Each row in the table below has a label, given by one hidden rule.
[-0.87  0.71  2.69 -0.48  0.3  -0.39  2.28  0.52  3.8   0.61  0.8  -0.04 -0.38 -1.9   1.44 -0.47 -0.99 -0.33  0.06  0.04  0.62 -1.51  1.45  1.68  0.46 -0.07  1.46  0.11  0.13  1.49  0.01 -1.72] Sr
[ 0.23 -0.32 -1.38 -0.46 -0.09  0.04 -2.53 -0.66  0.51 -1.31 -1.56  0.69  0.21 -5.15 -1.41 -0.69  1.56  0.18 -0.26 -0.28 -0.77 -1.08 -0.21 -0.44  0.02 -0.66 -1.25  0.27 -1.34 -0.14  0.05 -3.3 ] Sr
[-1.3  -0.98 -2.91  0.59 -2.27 -0.42 -3.83  0.81  5.46 -2.09  0.5   0.92 -1.07 -4.47 -1.85 -0.01 -0.06  1.11  0.34 -1.   -1.87  0.62  1.73 -2.15  0.15 -0.74 -0.19 -0.59 -1.39 -1.05 -0.34 -1.37] KF
[ 0.63 -0.47  1.31 -0.06 -0.57  1.39 -2.78 -0.32 -0.41  0.52 -1.13  0.96  0.39 -1.85  0.55 -0.91  0.85 -0.33 -0.08  1.    1.46  1.69 -0.91  3.31 -1.    0.92 -1.66  0.92 -0.78  0.72 -0.37 -0.54] ET
[ 0.17  0.43  1.48 -1.38  0.41 -0.72  1.97 -0.23  2.32 -0.73 -0.18  0.51 -0.94  1.25 -0.63 -0.86 -0.55 -0.25 -0.67  0.6  -0.54  1.93  0.85 -0.2   0.6  -0.42  0.28 -0.16 -2.99 -1.94 -0.78 -1.32] Mm
[ 0.56  0.18  0.08 -0.21 -0.08  1.18 -1.24  0.52 -1.61  1.48  0.45  0.16  0.3   0.61  0.25 -0.64 -0.08 -0.6  -0.03  1.1   0.62 -0.01 -0.56  1.64 -0.23  0.35 -0.3  -0.45  0.74 -0.92 -0.28 -4.57] Mm
[-0.32  1.47 -0.61 -0.15  0.25 -0.4  -0.78  0.34 -2.76  0.63 -2.11  0.84  0.57  1.65  0.68  0.93 -0.94 -0.31 -0.09 -0.4   1.88  0.99 -1.65  1.39 -0.46  0.03 -0.88  0.67 -0.89 -2.39  0.74  0.  ] Mm
[ 0.03  0.47 -0.98  0.3  -0.76  1.66 -1.81 -0.78 -1.51 -0.72 -1.03  1.34 -0.59 -3.47  0.21  0.35  0.88 -0.06 -0.01 -0.33 -0.36  1.1   0.11 -1.76 -0.18  0.29 -1.48  1.08 -0.84 -1.82  0.34 -0.46] ET
[-0.71 -0.86 -1.45 -0.19 -0.02  0.79 -5.19  1.15  3.69 -0.38  1.54  0.7   0.07 -0.14 -1.94 -0.14  0.27  0.57  0.23 -0.94 -1.12 -0.8   0.34  0.11  0.94  0.18  0.89 -0.07  0.75  0.2   0.07  0.45] Ig
[ 0.12 -0.58  1.88  1.32 -0.15  1.16  2.33 -0.18  2.42 -1.2   1.76 -0.68  1.04  5.21  0.96 -0.36 -0.55 -0.14  0.81  1.27 -0.54 -2.84  0.43  1.15 -0.72  1.32 -0.07 -0.46  1.61  3.35  0.31  0.64] Ig
[ 0.31 -0.68  0.21  0.48 -0.19 -0.87 -0.24 -0.13 -2.5  -1.   -2.29  0.73  0.92  0.8   0.15  0.68  0.73  0.04  0.23 -1.44 -0.33 -0.99 -0.99  0.76 -1.11  1.19 -1.71 -0.04  0.22  1.79  1.38  4.01] Ig
[-1.36 -0.24  0.86 -0.44 -0.06  0.   -2.44 -0.69 -2.03  0.48 -0.14  0.45 -0.17  2.7   0.56 -1.88 -0.33 -0.52 -0.12  0.67 -0.89 -1.12 -1.15  1.16 -0.88 -0.31  0.23 -0.06 -1.83  0.57 -0.61 -1.63] Bf
[-0.8  -0.12  3.94 -0.85  1.2  -0.9   3.37 -0.03  0.6   0.62 -0.47  1.45 -0.31  3.61  1.89  0.17 -1.04  0.05  0.66  2.66  2.08  0.06  1.12 -1.48  0.9  -0.28  0.51 -0.08  0.61 -0.43 -0.29 -4.02] Bf
[ 1.53  0.09 -0.21 -0.18  0.33  1.51  1.23  0.3   0.72  0.95  0.59 -3.31  1.13 -1.27  0.86 -0.64 -0.05 -0.24 -0.14  0.16  0.17 -0.58 -1.24  1.46 -0.31 -0.1   0.42 -0.26  0.14  1.56  0.25  2.17] Bf
[-0.28  0.24 -0.16 -0.66  1.34 -0.52 -3.23 -0.63 -0.25 -1.64 -0.62 -0.54 -0.4  -4.04 -0.61  0.34  0.41  0.46  0.15  0.42 -0.35  0.55  0.89 -1.32 -0.05 -0.1   0.27 -0.59  0.81  0.01 -0.77  1.43] KF
[ 0.8   0.05 -0.6  -0.41  0.72  0.27 -2.33  0.74 -0.4   2.86  1.95 -0.98  0.44  2.2  -0.82 -0.26  1.1  -1.07 -0.29  0.97 -0.09  0.15 -0.67  1.93 -1.42  0.16 -1.4   0.13 -0.27  1.48  0.47 -0.68] Bf
[-0.23  0.01  1.75  0.33  0.98 -0.23  3.29  0.27 -0.18 -1.39 -1.14  1.9   0.56  0.09 -2.3   0.18 -0.57  0.79  0.4  -0.08  1.42 -0.78  0.25 -1.54  0.56 -0.19  0.56 -0.43  2.06 -0.13 -0.01 -2.02] KF
[ 0.69 -0.54  2.97  0.55  1.45  1.63  3.29  0.87 -0.8   0.61 -0.84 -0.27  0.33  4.31  0.91  0.56  0.25  0.67 -0.11 -0.01 -1.24 -1.84 -0.95  1.74  0.05  0.87  0.12 -0.35  2.08  2.16  0.22  4.19] Ig
[ 0.98  1.5   0.1  -1.55  0.19  0.2  -3.82 -1.13 -2.38  1.09  0.42 -3.02 -0.57  2.35  2.39 -1.1   0.9  -1.59 -1.04  0.96  1.38  1.62 -0.17  0.88 -1.43 -0.27 -0.21  1.13 -3.57  0.23 -0.42 -3.22] Bf
[-0.77  0.4  -1.3  -0.43  1.13 -1.53  2.76 -0.82 -1.43  0.51 -1.09  1.14 -0.54  1.52 -0.09  0.72  0.55  0.67  0.92  0.4   0.28  0.87  0.19 -1.6   0.49  0.37 -0.3   0.35  0.37 -1.62  0.25 -0.22] ET
[-0.02 -1.72  1.43  0.3   0.4   1.32  0.27  0.61  1.91 -0.57 -1.1  -0.05 -0.13 -2.11 -0.76  1.23 -1.16  1.14  0.74 -1.31  0.43 -1.74 -0.87 -0.21  1.49  0.48  0.19 -0.1   1.52  0.91 -0.18  0.75] Ig
[ 0.58 -1.    3.68  0.14  0.82 -0.15 -2.8   0.82 -2.02 -0.26  1.16  0.35  0.42  4.36 -0.29  0.05 -0.23  0.03  0.06  1.49  0.65 -2.15  0.28  0.16 -0.31  0.75  1.76 -0.08  1.53  1.5   0.09  2.63] Ig
[-0.14 -0.2   4.91  0.33  0.08 -1.09 -1.38  1.39 -2.18 -0.96 -0.85 -0.02  0.51  1.97 -1.63  1.43 -0.86  0.94  0.24 -1.58  0.18  0.93 -0.26  0.82  0.83  0.82 -0.58  0.1   1.62  0.85  0.52 -1.55] Ig
[-0.9  -0.91 -3.37 -0.78 -0.85 -0.69 -0.77  0.29 -1.63 -0.24 -1.82  2.26 -1.18 -1.29 -2.24  1.43  0.87 -0.43 -0.28 -0.77  0.67  0.98 -1.85 -2.85 -0.48 -0.64 -0.18  0.55 -1.38 -3.58  0.57 -3.82] Mm
[ 0.35 -0.19 -2.23  0.1  -0.37  1.27 -2.31  0.12  1.12  0.9   0.6  -0.22  0.41 -3.86 -1.45 -0.04  0.51 -0.33 -0.29 -0.72 -2.69 -0.25  1.27 -0.7   0.83  0.2   0.93 -0.26 -1.66  1.37  0.49  0.13] Bf
[-0.39  0.03  0.15 -0.07 -0.5   1.28  5.35  0.02 -2.93  0.97 -0.3   1.02  0.43  3.88  0.94  0.97 -0.48  0.14  1.04  0.56  0.89 -0.38 -0.27  2.46 -0.07  0.08  0.59  0.41  1.19  2.76  0.55 -1.23] Sr
[ 0.51 -1.08  1.2   0.48  0.23  0.86  0.8   1.07 -1.2  -1.03  0.46  0.03  0.75  2.1  -0.98  0.21 -0.22 -0.21  0.88  0.14  1.44 -2.49  0.5  -1.33  1.01 -0.4   0.06  0.78  2.21  2.64  0.33  4.33] Sr
[ 0.48 -0.71  1.25  0.16  0.57  0.42  0.03  2.15  0.72 -0.26 -0.57  0.71  0.31  1.67 -0.93 -0.63  0.11  0.81  0.89 -0.09  0.29 -0.17  0.    1.04  0.2   0.24 -0.12 -0.16  0.98  2.3   0.62  1.73] KF
[-0.88 -0.22  1.6  -0.82 -1.09 -0.97  0.87  0.12  1.12 -1.39 -1.54  1.28 -1.74 -3.   -1.61 -0.03 -1.02  0.47  0.1  -0.07  0.16  2.81  0.99 -1.89 -0.45 -0.31  1.87 -0.17  1.42 -2.14 -0.48 -0.89] ET
[-0.32 -0.41  4.46 -0.26 -0.17 -0.83 -1.64  0.27  3.34 -0.85  0.87  0.7   0.09 -2.18  0.   -0.27 -1.24  0.67  0.55 -1.97 -0.36 -2.86  1.31 -0.87  0.46 -0.18  1.75 -0.36  0.95 -0.29 -0.17 -2.11] KF
[-0.3  -0.58  0.14  0.46 -0.36  0.22 -1.7  -0.41  0.28 -0.08 -0.96 -0.45 -0.26 -1.43 -1.73  0.71  1.87 -0.07  0.65 -0.94  1.98  1.31 -0.89  0.4  -0.44  0.14  0.23  0.53 -1.41  0.73  0.24  2.17] KF
[ 0.66  0.3  -1.17 -0.33 -0.02  1.01 -0.04  0.69  0.47  1.85  0.02 -0.01 -0.48  0.34  0.53 -1.72  1.03 -1.18  0.27  1.29 -0.63  0.86 -0.25  1.4  -1.23  0.38  0.59 -0.46 -0.46 -0.14  0.03  1.96] Mm
[ 0.9   0.17 -1.03 -0.12 -0.02  2.43 -3.    0.84  2.5   1.22  0.19 -3.39 -0.3  -3.05  1.81 -0.38  1.33 -0.39 -1.09 -0.24 -2.13 -0.15  0.25  1.57 -1.12 -0.19 -0.87 -0.05  0.03  0.14 -0.91  1.68] Bf
[-1.56 -0.08  1.   -0.18  1.32  1.09  1.82  0.88 -2.28 -0.18  0.62  0.54 -0.09 -0.05 -0.46  0.01 -0.63  0.04  0.41  0.84 -0.54 -0.11  0.75 -0.73  1.76  0.32  1.    0.14  1.21  0.27  0.81  3.91] Ig
[-0.65  0.28 -1.92 -1.03 -0.17 -1.7   0.39 -1.11  3.06 -1.2   1.58 -0.44 -0.44 -1.67 -2.08  0.54  0.08  0.26 -0.19 -0.11 -1.02 -0.09  1.11  0.17  1.5  -0.16  0.37 -0.45 -2.05 -1.48 -0.19 -3.77] ET
[ 0.09 -0.4   4.19  0.75  0.49  0.59 -1.8  -0.34  2.19 -0.41  1.45  0.67 -0.59  3.12  1.19  0.56 -0.28  0.02 -0.16 -0.15  0.41 -1.6   0.2  -1.04  0.51 -0.45  0.86 -0.4   0.76  1.35  0.78 -0.81] Sr
[ 0.69  1.15 -0.74 -0.03  0.14  0.71 -0.99 -0.2  -0.43  0.85 -0.1   0.09  1.14  2.19  1.36  0.25  1.08 -0.13 -0.32  0.27  0.46 -0.79 -0.37  1.33  0.32  0.42 -0.6  -0.31  1.16  1.6  -0.49  1.45] Sr
[-0.63  0.33  1.19 -0.7  -0.17 -1.46 -1.53 -0.57 -0.45  0.24  0.86  1.34 -0.48 -5.    0.18  0.31 -0.73  0.2  -0.09  1.87 -1.34  1.81 -0.14 -1.44  0.09  0.25  0.54 -0.34 -0.97 -1.43 -0.79 -2.61] ET
[ 0.17  0.32 -0.23 -0.51 -1.05  0.12 -1.85  0.04  0.29 -1.1   0.79 -0.38 -0.56  1.21  0.72  0.16 -0.33  0.45 -0.6   0.77 -1.22 -2.09  1.24 -1.05  0.66  0.04  0.98 -0.7   2.11 -0.55 -0.77 -1.1 ] Ig
[ 1.2   0.2   0.56 -0.37 -0.14  1.65 -2.25  0.51 -1.5   0.38 -0.72 -0.91  0.15  0.65  0.98  0.49 -0.26 -1.18 -1.07 -0.09  0.3  -0.07  0.49  2.11 -0.67  0.53 -2.05 -0.2  -1.05  1.28  0.16  2.68] Ig
[-1.12  0.35 -1.21 -0.84 -1.08 -2.89 -0.64 -0.86  0.05 -0.4  -1.02  1.14 -1.54 -3.68 -0.07 -0.01  0.63  0.82 -0.08 -1.72 -0.29  2.88  0.4  -1.32  0.41 -0.76 -1.17  0.66 -2.52 -1.83  0.31 -2.99] Bf
[-0.74 -0.95  1.46  0.26 -0.2  -0.11  4.07  2.24  0.05 -0.25 -0.28 -2.1   1.14  0.64 -0.34  1.18 -1.16  1.18  0.41  0.72 -1.17 -1.92  0.36 -2.24  1.55  0.25  1.19 -0.58  1.48 -0.49  0.01  3.38] ET
[-0.6  -0.18  2.64  0.62  0.87 -0.22  1.14  0.34 -1.86  0.75  2.22 -0.27  0.81  2.3   1.75 -0.51 -0.24 -0.58 -0.45  1.36 -0.28  0.73  0.1   1.06  0.    0.41  0.37 -0.02  1.24  1.04 -0.22 -2.12] Mm
[ 0.91  0.43  0.81  0.28 -0.12  0.95 -0.57 -1.26 -0.15  1.27  2.76 -1.91  0.18 -2.8   1.79 -1.51  0.26 -0.43 -0.86  1.   -0.21 -1.14  0.88  1.85 -0.46 -0.45  0.29 -0.4  -0.34  0.31  0.3  -0.94] Bf
[-0.01 -1.2   1.06  0.45 -0.41 -0.37 -0.5   1.2  -0.63 -0.7   1.31 -0.59  0.29 -0.81 -1.1   0.57 -0.97  1.05  0.65 -0.39  0.81 -2.32 -0.8  -0.94  0.62 -0.01  0.8  -1.27  1.16 -0.21  0.16  2.86] Ig
[-0.87  0.31  1.11  0.75 -0.96 -1.7   2.2   1.28 -0.45 -2.28 -1.09 -0.42  0.37 -0.17 -0.98  0.5  -0.5   0.99  0.25 -0.25  0.38 -0.13  0.76 -1.43  0.92 -0.34 -0.14 -1.09 -1.87 -0.55  0.22  0.32] KF
[-0.85  0.28 -0.31 -0.23 -1.76 -1.31 -2.24 -1.73 -3.01 -0.3  -2.02  2.17 -0.31  0.33  0.32  0.13 -1.11  0.53  0.28  0.8   0.8   1.89  0.25 -1.4  -0.34 -0.42  0.39  0.29 -1.54 -1.5   0.06  0.52] Mm
[ 0.02 -0.68 -3.7  -0.36 -0.21  0.94 -2.17 -0.47  1.24  0.45  1.86 -0.82 -0.15 -0.19 -0.49 -0.3   0.14  0.51 -0.35 -1.24 -1.21  0.82  0.84 -0.96 -0.12  0.3  -0.27 -0.23 -1.89 -0.06 -0.38  1.64] Mm
[-0.01 -1.04  4.17 -0.33  0.65 -1.13  0.88 -0.39  2.03 -0.6   0.35 -0.45  0.29  2.58  0.02 -0.23 -0.66  0.32  0.81  0.61 -2.01 -1.7   0.95 -1.49  0.93 -0.34  0.06 -0.94  3.15  1.13  0.06  1.82] Sr
[ 1.73 -0.23 -5.77 -0.32 -0.32  1.52 -2.35 -0.27 -0.13 -0.29 -1.62  0.13  0.15  2.11  0.57  1.53  1.38 -0.64  0.34 -2.25 -0.46  1.02 -1.45  2.06 -1.61  0.1  -1.5   1.14 -1.32 -0.99 -0.6   2.22] ET
[-0.49  0.25 -0.78 -1.02 -1.17 -0.98 -0.01 -2.11 -0.37  0.24  0.23  0.71  0.44 -3.42  1.1  -0.06  0.24 -0.37 -0.48  1.67 -0.28  0.56  0.73 -0.15 -0.51 -0.19  0.98 -0.32 -1.74  1.41  0.26 -0.86] Sr
[-0.48 -0.27  0.11  0.7  -0.33  0.69  3.74  0.09 -3.3  -1.3  -0.75  1.21  0.22  1.97 -1.05  2.33  0.91  0.87 -0.18 -0.05  1.61  2.71 -0.73  1.24 -0.44  0.6  -0.26  0.72  0.04  0.15  0.56 -0.15] Ig
[-1.28  1.12  0.97 -0.55 -1.06 -0.52  0.23 -1.48  5.55  1.3   2.89 -0.71 -0.37 -2.79  1.17 -0.57 -1.23 -1.06 -0.09  1.79 -0.51  0.53  1.67 -0.51 -0.16 -1.02  1.76 -0.32  3.1  -0.38 -0.69 -4.06] Bf
[-0.34  0.79 -0.24 -0.7   0.29  1.32  1.89  1.62 -4.98 -1.01 -2.39  0.47 -0.05  1.93 -1.92  0.77 -0.18 -0.55  0.53 -1.14  0.19  1.01 -0.7   0.81 -1.77 -0.28 -1.16  0.69  0.39 -0.51  0.69 -0.13] KF
[-1.63 -0.74  1.89  0.08  0.62 -1.51  4.54 -0.19 -3.26 -1.83  0.41  1.72 -0.37  2.31 -0.47  1.76 -0.81  0.66  0.39  0.66  2.12  0.17  0.71 -2.72  0.52 -0.06  2.18 -0.02  0.55  0.54  0.25 -1.07] KF
[-0.17 -1.34 -2.41 -0.24 -2.06 -0.6  -0.96  1.33  0.16 -1.7  -1.74  0.84 -0.12 -1.89 -2.32  1.56 -0.23  0.52  0.28 -2.4   0.93 -0.03 -0.4  -2.07  0.34  0.35  0.51 -0.15  0.68 -1.01  0.16  3.61] Ig
[-0.52  1.16 -2.31 -0.14 -0.73 -1.34  0.36 -0.98 -0.66 -0.3   0.26  0.81 -0.68  1.74  1.29 -0.92 -0.82  0.05 -0.05  1.96  0.36  0.18  1.49  0.44  1.48 -0.59  0.07  0.22 -0.97 -1.2  -0.59 -3.42] Bf
[ 0.35 -0.6   2.64 -0.05 -1.62  1.84  0.05 -0.58  4.37  1.13  2.66 -2.4   0.2  -2.35  0.17 -3.18  0.6   0.34 -0.45  0.19 -2.48 -0.33  1.2   1.05  0.22 -1.03  1.1  -0.67 -1.52  1.27 -1.15 -7.02] Bf
[-1.    0.36 -1.26 -0.57  0.28 -2.14  2.15 -1.15 -4.12  0.06 -0.37  1.06 -1.15  0.11 -0.21  0.2  -0.14 -0.89 -0.08  0.11  1.44  1.72  0.01 -2.75 -1.3  -0.01 -0.18  0.31 -0.57 -0.69 -0.02 -1.68] Mm
[ 0.21 -0.56  2.11  0.84  0.38  0.82  1.77  1.42  1.61 -1.09 -1.49  0.4   0.29  2.16  0.31  0.56  0.83  0.03  0.89 -0.52  1.38  0.57 -1.3  -1.    0.39  0.9   0.06 -0.07  0.55  0.59  0.43  2.86] Ig
[ 0.27 -0.47 -4.13 -0.29 -0.62  0.6  -2.89  0.78  1.5  -0.44 -0.19 -0.13 -0.26 -2.41 -1.22 -0.58 -0.92  0.02 -0.08  0.   -0.84  3.18  0.41  1.21  0.6  -0.54 -1.16  0.5  -1.24 -0.17 -0.24  0.63] Sr
[-0.05 -0.62  2.54  1.02 -0.55 -2.22  2.22  2.06  1.71 -0.59 -0.49 -1.27  0.32  2.56  0.69  0.25  0.16 -0.26  0.89  0.47 -0.44 -0.82 -0.11  0.17  0.31  0.19  1.87 -0.47  2.54 -0.08  0.06  2.59] Ig
The hidden rule looks at only part of the columns. Which column or columns, counting from 0, in order?
9 25 29
Here are more rows. What is the label of each one?
[ 0.04 -0.92  1.09  0.42  0.44  0.66  0.61  0.79 -3.3  -1.    0.62  1.02  0.81  1.73  0.79  0.37 -0.52  0.76  0.02  0.24  1.78  0.12 -1.47  0.11  0.65  0.45  0.65 -0.46  1.39  0.46  0.51  0.76]: Ig
[ 0.71 -0.24 -1.5   0.55 -0.85  1.73 -5.2   0.16  0.48  1.08 -1.73 -0.47  1.14 -1.46  0.59 -0.58  1.46  0.18 -0.09 -0.68 -0.84 -0.25 -1.2   1.99 -1.63  0.39 -0.33  0.82 -0.77  0.22  0.79  3.38]: Mm
[-0.93  1.73  2.14 -0.93  1.59  0.23  0.95 -0.28  0.15  2.58  0.59 -0.32 -0.26 -2.21  3.07 -1.65 -0.04 -0.55 -1.02  1.48  1.2   1.97  1.73  0.54 -1.38 -0.78  0.19  0.19 -1.18  1.12 -0.81 -1.19]: Bf
[ 0.32  1.52 -2.07 -0.6  -1.5  -0.42 -0.97 -0.5   5.51  0.77  0.33  0.88 -0.78 -2.31  0.55 -1.5   1.01 -0.63 -1.06  0.41 -0.29  1.2   0.27 -1.42 -0.59 -0.05  0.46 -0.27 -2.87  0.08 -1.09 -3.23]: Bf
[-0.04  0.81 -1.52  0.39  0.64 -0.98  2.94 -2.01 -0.91  1.83  0.11 -0.83  0.02 -0.68  2.17  0.18  0.49 -1.22 -0.38  0.97  0.86  1.06  0.33  0.69  0.04 -0.44  0.63  0.28 -0.86 -0.2  -0.08 -4.13]: Bf
[ 1.42  0.41 -1.01  1.05 -0.84  0.4  -2.18  0.37  0.18  1.01 -2.1   0.66  0.16  4.41 -1.1   0.88  0.8  -0.45 -0.51 -1.2   1.24  1.49 -2.33  1.42 -0.93  0.45 -0.82  1.04 -2.29  0.06  0.7   3.46]: Mm
[-0.67  0.79 -2.18 -0.1  -0.77  0.83 -4.84 -1.26  3.    0.8   1.39 -1.32 -0.59  0.1  -0.1  -1.07  0.63  0.36 -0.7   0.23 -0.96 -0.09 -0.17 -0.14 -0.34 -0.93 -0.17 -0.26 -2.38  0.74 -0.73 -1.46]: Bf
[ 0.   -0.53  1.43  0.16 -0.1  -0.46  2.44  1.19 -0.99 -1.35  0.88  0.99  0.75 -2.9  -1.04 -0.39 -0.64  0.35  0.17  0.31  1.28 -1.45  0.76  0.07  1.09  0.1   0.39 -0.04  0.73  0.67  0.18  2.19]: KF
[-0.07 -0.67  1.26 -0.13 -0.38 -2.01  3.6  -0.13 -2.79  1.25  0.23  0.64  0.17  4.31 -0.58  0.47 -1.1   0.81  0.63  1.51  0.68 -0.02 -0.39 -0.52  1.38  0.49  0.5  -0.19  2.67 -0.07 -0.05  4.1 ]: Mm
[-0.99  0.02 -1.41  0.05 -0.39 -0.07 -0.44  0.95 -2.43 -1.31 -1.41  1.31  0.34  1.79 -2.82  2.36 -0.82  0.39  0.41 -0.75  1.03  0.17 -2.4  -1.61  0.55  0.58  0.93 -0.02  1.8  -0.43  0.46 -0.05]: Ig
[-0.64  0.76  1.85 -0.91  0.51 -0.28  4.31 -0.12 -0.35 -0.63  0.69  2.85  0.14  2.65  0.03  0.75 -0.16  0.66  0.17  1.31  1.26 -1.09  0.81 -1.98 -0.11  0.53  0.45 -0.08  0.94 -1.62  0.22 -2.34]: ET
[-0.08 -0.34 -2.93  0.33  0.16  0.4  -3.28  0.44 -0.81  0.41 -0.07 -1.43  0.37 -1.6  -1.47 -0.7   1.53  0.36 -0.5  -1.6  -0.07  1.01  0.55  2.38 -1.1  -0.36 -0.73 -0.27 -2.62  0.09 -0.55  2.76]: Bf
[-0.24 -1.25 -3.05  0.37 -2.59  1.55 -5.12  0.59  5.48 -1.15  0.48 -2.94 -0.31 -4.74  0.58 -1.65 -0.37  0.83  0.   -0.94 -5.27 -3.53  1.03 -1.04  1.4  -0.02 -1.64 -1.79  0.27  0.88 -1.26 -2.13]: KF
[ 0.57 -0.96 -0.85  0.63  0.96  0.49 -1.62  0.88  1.94 -0.52 -1.27 -1.2   0.09  0.54 -0.41 -0.46  0.12 -0.16  0.34 -1.53  0.3  -0.9   0.18 -1.05  1.07  0.75 -0.02 -0.22 -0.82 -1.46  0.14 -1.56]: ET
[-0.33  0.86 -0.09 -0.47  0.52  0.41  0.66 -1.35  2.08  0.84  0.33 -0.12 -0.21  0.22  1.92 -0.23  0.67  0.    0.05  0.23  1.42 -0.48 -0.74  2.52 -0.39 -0.6  -1.13  0.6  -1.15  1.26 -0.35  0.82]: Bf
[ 0.93 -0.88  4.33  0.89  0.83  1.32  4.24  2.15 -5.22 -0.61 -0.83  2.74  1.02  5.26  0.66  0.6   1.26 -0.06  0.16 -1.53  2.68 -1.05 -0.85 -0.17 -0.41  0.81  0.05 -0.18  2.12  0.58  1.41  6.3 ]: Ig
[ 0.37  0.55 -0.57 -0.71 -0.42 -0.79 -0.68 -0.46 -1.38 -1.47 -0.7  -0.14 -0.26 -0.39  2.21  0.19 -0.08  0.11  0.1  -1.15 -0.78  0.29  0.27 -0.54  1.17 -0.08  0.77  0.77 -0.75  0.99 -0.65 -1.14]: KF
[ 0.87  1.25  0.95 -0.17  1.15 -0.01  2.58 -0.55  0.39  1.21  1.05 -0.65  0.92  0.74  1.32 -1.33  0.48 -0.74 -1.04  0.48  0.34  0.78  0.37  1.53 -0.73  0.32  1.42  0.5   1.07  0.33  0.51 -1.22]: Mm
[ 0.71  1.44 -4.   -0.25  0.85 -0.15 -0.9  -1.41 -1.68  1.38 -0.12 -0.18 -0.26  0.12  1.95 -0.88  0.11 -1.48 -1.12  1.35  1.52  1.75  0.23  3.55 -1.23 -0.27 -0.51  0.82  0.02  0.53 -0.49 -3.95]: Bf
[-0.32  0.82 -4.11  0.03 -0.42 -0.98  1.24  0.32  1.58 -0.37 -0.53  0.03 -0.4  -1.85  0.1   0.27  0.02  0.74 -0.15 -0.94 -0.65  1.66  0.83 -0.93 -0.34 -0.57 -0.96 -0.56 -1.39  0.34 -0.18 -0.83]: Sr
[-0.32  0.13  2.37  0.02  1.13 -0.47 -1.92 -0.51  1.31  1.17  0.74 -1.02  0.32 -0.81  0.75  0.26  0.6  -1.09 -0.18  1.52  0.06  0.45 -1.32  3.62 -0.03 -0.09 -0.8  -0.43 -1.62  0.63  0.07  1.45]: Bf
[-0.52 -1.09 -0.93  0.18 -0.68  0.99 -0.14 -0.27  3.41 -0.43  1.37 -0.38 -0.96 -1.11 -1.99  0.08 -0.85 -0.35 -0.29 -2.4  -3.01  0.82  0.45 -1.75  1.06 -0.5   0.77 -0.39  0.8   1.4  -0.24 -0.61]: Sr
[ 0.78 -0.05  0.97  0.64  1.54 -0.26  2.27 -0.26  0.33  1.38  0.5  -0.33 -0.19  2.14  2.77 -0.11  0.36 -0.7   0.12  0.63  0.79 -1.6  -0.27  1.61 -0.17 -0.06  0.12  0.41  0.    0.84  0.43 -0.7 ]: Bf
[ 0.51  0.57  4.98  0.33  0.28  1.04 -1.    0.45  0.05  1.7   1.17 -0.11  0.94  0.05  0.85 -1.52  0.35  0.22  0.07  0.18 -1.04 -0.75 -0.58  0.7   0.5  -0.32  0.8  -0.74  1.23  0.39 -0.6   1.  ]: Bf
[-0.21  0.13 -0.87 -0.73  0.28 -0.15  1.57 -0.4  -2.93 -0.86 -1.    2.81 -0.82 -0.01  1.49  1.16 -0.34 -0.62  0.4   0.75  0.62  0.97 -1.34  0.4   0.31 -0.27  0.22  0.2   0.69 -0.18  0.07  2.07]: KF
[ 0.47  0.14 -1.77 -0.31 -0.92 -0.4  -3.43 -1.42  0.56  0.64 -1.02 -1.39 -0.22 -0.19  1.91 -1.36  1.33 -1.81 -0.48 -0.34  0.48  1.96 -0.24  0.15  0.29 -0.45 -1.64  0.56  0.66 -0.17 -0.64  0.42]: Bf
[-0.54 -0.2  -0.44 -0.42 -0.84  0.    0.34  0.87 -1.37 -1.09 -0.3   0.44 -0.3   0.93 -0.73  0.94  0.37  0.65  0.47  0.03 -0.06 -1.12 -0.49 -1.62  0.87  0.34 -0.95 -0.7   0.03  0.44 -0.24  1.9 ]: Ig
[ 0.82 -0.65  3.07  0.33  1.09 -0.95 -0.7   0.24  3.43 -1.35  0.88  1.27  0.98  1.9  -0.67 -0.09  0.63  0.73  0.06 -0.2  -0.2  -0.86  1.05 -0.72  0.6  -0.13 -0.57 -0.57  2.18  0.46  0.47  2.63]: KF
